128 stands for zero in the data rows.
Some points:
[161. 151. 167. 124. 149. 145. 167. 130. 200. 120. 152. 156.  90.  98. 145. 194.  98. 122. 124.  97. 118. 187. 102.
 128. 117. 139. 172.  95. 178. 133. 137. 152.]
[ 73. 167. 143. 130. 119. 106. 144. 135.  82. 118.  94. 130.  93.  91. 155. 123. 122.  86. 145. 145.  61. 145. 105.
  79. 142. 125.  81. 119. 126. 125. 160. 181.]
[157.  93. 128.  30. 142. 122. 108. 156.  92. 141. 133. 111. 188. 190. 149. 177. 195. 123. 119. 177. 157. 106. 135.
 116.  86. 111.  86. 137. 134. 131. 120. 117.]
[117. 139. 165. 124. 162. 124. 142. 162.  96. 164. 135.  88. 122. 116.  57. 123. 137. 182. 138.  97. 118. 138. 157.
 137. 107. 147. 128. 149. 145. 220. 146. 160.]
[ 81. 114. 122. 129. 113.  89. 127.  75. 147. 134. 135. 118. 146. 133. 100. 148. 169. 111. 149. 124. 162.  95. 120.
 123. 118.  51. 139.  81. 119. 130.  86. 131.]
[159. 125. 117. 131. 183. 130. 134. 112.  56. 172.  79. 191. 127. 126. 149. 129. 117.  97. 112. 130. 133.  76.  91.
 140. 164. 116. 163. 110. 147. 174.  91. 123.]
[147. 118. 127. 117.  83. 109. 100.  84. 103. 113. 138. 104. 131. 109.  94. 102. 127. 126.  99. 127.  84. 139. 143.
 128. 199. 178. 185.  72. 149.  73. 125. 180.]
[178. 150. 108.  84. 142. 126. 180. 173. 110.  87. 141. 157. 134. 164. 101. 105.  99. 137. 152. 153. 127.  75. 178.
  83. 133.  85. 127.  81. 123. 161. 141.  98.]
[148. 133. 140.  85. 123. 131. 106. 104. 139. 147. 129.  56.  76. 132. 148.  60.  95.  67. 163. 117. 154. 122. 144.
 134. 111. 134. 129. 192. 121. 136. 197.  83.]
[142. 162. 103. 123.  87. 149. 165.  78. 126. 149. 174. 140. 113.  96. 129. 163. 149. 138.  68. 104. 110.  98. 115.
  99. 167. 152.  84. 105. 122. 117.  87.  86.]
[120. 140. 157. 247. 187. 141. 124.  92. 109. 130. 151. 137. 185. 128. 153. 114. 131. 136. 147. 105. 129. 104. 164.
 101. 115. 141. 121. 141. 185.  86. 120. 135.]
[107. 110. 104. 180. 156. 168. 167. 102. 156.  57. 126. 135. 122. 105. 142. 105. 116. 127. 110. 185. 143. 112. 130.
 180. 123. 168.  82. 122. 174. 175. 110. 190.]
[124.  88. 161. 142. 127. 125. 130. 182. 172. 126. 126.  98. 105. 138. 165. 154. 128. 126. 154. 168. 134. 133. 120.
 135. 188. 111. 128.  93. 129. 136. 163. 128.]
[118. 137. 133. 132.  94. 146. 216. 142. 173. 148.  74. 128. 178. 191. 160.  99.  98. 134. 130.  90. 116. 123. 136.
 195. 124. 123. 160. 151. 140. 119.  63. 135.]
[145. 139.  57. 124. 115. 102. 125. 150. 150. 168. 120. 171. 131.  56. 125. 139. 118. 112. 176. 125. 109. 118. 175.
 144. 128. 118. 117. 155. 186. 135. 132.  92.]
[112. 128. 208. 116. 106. 168.  65. 151. 120.  65. 130. 154. 118.  62. 155. 116. 125.  93. 103. 106. 112. 114. 147.
 156.  88. 131. 171. 143.  65. 135. 140.  74.]
[ 84. 143.  66. 115. 145. 124. 124. 126. 125. 134. 199.  91. 191. 131. 204. 157.  98. 160. 107.  97. 126. 179. 113.
 115. 139. 116. 160. 140. 159. 126.  78. 143.]
[119. 163. 143.  63. 147. 150.  62. 127. 106.  65. 127.  87.  81.  88.  98. 118. 152. 147. 133. 102. 186.  79. 117.
 162. 116. 130. 126. 185. 105.  38. 143. 102.]
[186. 163. 171. 113. 131. 128. 104. 127. 169. 114. 149. 111. 123.  61. 137.  64. 209. 144. 169. 120. 116. 102.  81.
 130. 127. 128. 166. 177.  59. 143. 153. 113.]
[ 76. 141. 103. 161. 137. 142. 114. 122. 167. 121.  89. 130. 132. 198. 112. 113. 175. 143.  82. 157.  99. 158. 155.
  99. 131. 128. 148. 118. 153. 150. 172.  73.]
[157. 137. 125. 174. 118. 120.  99. 111. 116. 120. 137.  87.  85. 218. 136. 179. 128. 114. 139. 141. 103. 137. 121.
 151. 137. 122. 108. 167. 125. 152.  26.  95.]
[ 97. 130. 112. 142. 127.  49. 132. 135. 117. 175. 141.  84.  98. 149. 116. 142. 117. 175.  84. 143. 135.  88. 103.
 140.  87. 185. 115.  37. 118.  73. 132.  97.]
[110. 102.  82. 112. 120. 148.  87. 123. 149. 145. 112. 129. 136. 187. 106. 139. 122. 100. 119.  54. 134. 102. 117.
 115. 134. 162. 109. 109.  58. 104. 148. 182.]
[119. 140. 141. 139. 114. 102. 114. 123. 151. 152. 121. 194. 158. 159. 101. 162.  74. 161. 104. 168. 140. 114. 132.
 115. 150. 123. 141. 206.  88. 137. 141. 181.]
[131.   2. 135. 154. 136.  44. 156. 152. 116. 118. 142. 218. 118. 136. 144.  96. 145. 112. 157. 100. 167. 180. 131.
 121. 114. 118.  98. 158. 104. 128. 147.  93.]
[108. 128. 119. 106. 102. 206. 121. 197. 127. 154. 139. 126. 119.  92.  50.  86.  90. 103. 119. 195. 132. 224.  93.
 110. 118. 121. 131. 108. 125.  67. 138. 164.]
[179. 115. 118. 157.  91. 163. 144.  84.  83. 119.  63. 127. 156. 104. 126. 151. 122. 179. 152. 130. 151. 208. 131.
 120.  93.  94.  83. 108. 119. 149. 158. 146.]
There is one direction along which these points spread out most. Take the direction at right angles to it along which they spread out most. Go by this last direction. For each point below, how far along it does it lie, from 0 to 99? The average is 50, and the first point in the table lies past the average. One standard deviation of the points above along it is 16.
[119. 163. 143.  63. 147. 150.  62. 127. 106.  65. 127.  87.  81.  88.  98. 118. 152. 147. 133. 102. 186.  79. 117.
 162. 116. 130. 126. 185. 105.  38. 143. 102.] 44
[124.  88. 161. 142. 127. 125. 130. 182. 172. 126. 126.  98. 105. 138. 165. 154. 128. 126. 154. 168. 134. 133. 120.
 135. 188. 111. 128.  93. 129. 136. 163. 128.] 54
[147. 118. 127. 117.  83. 109. 100.  84. 103. 113. 138. 104. 131. 109.  94. 102. 127. 126.  99. 127.  84. 139. 143.
 128. 199. 178. 185.  72. 149.  73. 125. 180.] 77
[ 76. 141. 103. 161. 137. 142. 114. 122. 167. 121.  89. 130. 132. 198. 112. 113. 175. 143.  82. 157.  99. 158. 155.
  99. 131. 128. 148. 118. 153. 150. 172.  73.] 49
[157.  93. 128.  30. 142. 122. 108. 156.  92. 141. 133. 111. 188. 190. 149. 177. 195. 123. 119. 177. 157. 106. 135.
 116.  86. 111.  86. 137. 134. 131. 120. 117.] 16
[ 81. 114. 122. 129. 113.  89. 127.  75. 147. 134. 135. 118. 146. 133. 100. 148. 169. 111. 149. 124. 162.  95. 120.
 123. 118.  51. 139.  81. 119. 130.  86. 131.] 36
[159. 125. 117. 131. 183. 130. 134. 112.  56. 172.  79. 191. 127. 126. 149. 129. 117.  97. 112. 130. 133.  76.  91.
 140. 164. 116. 163. 110. 147. 174.  91. 123.] 37
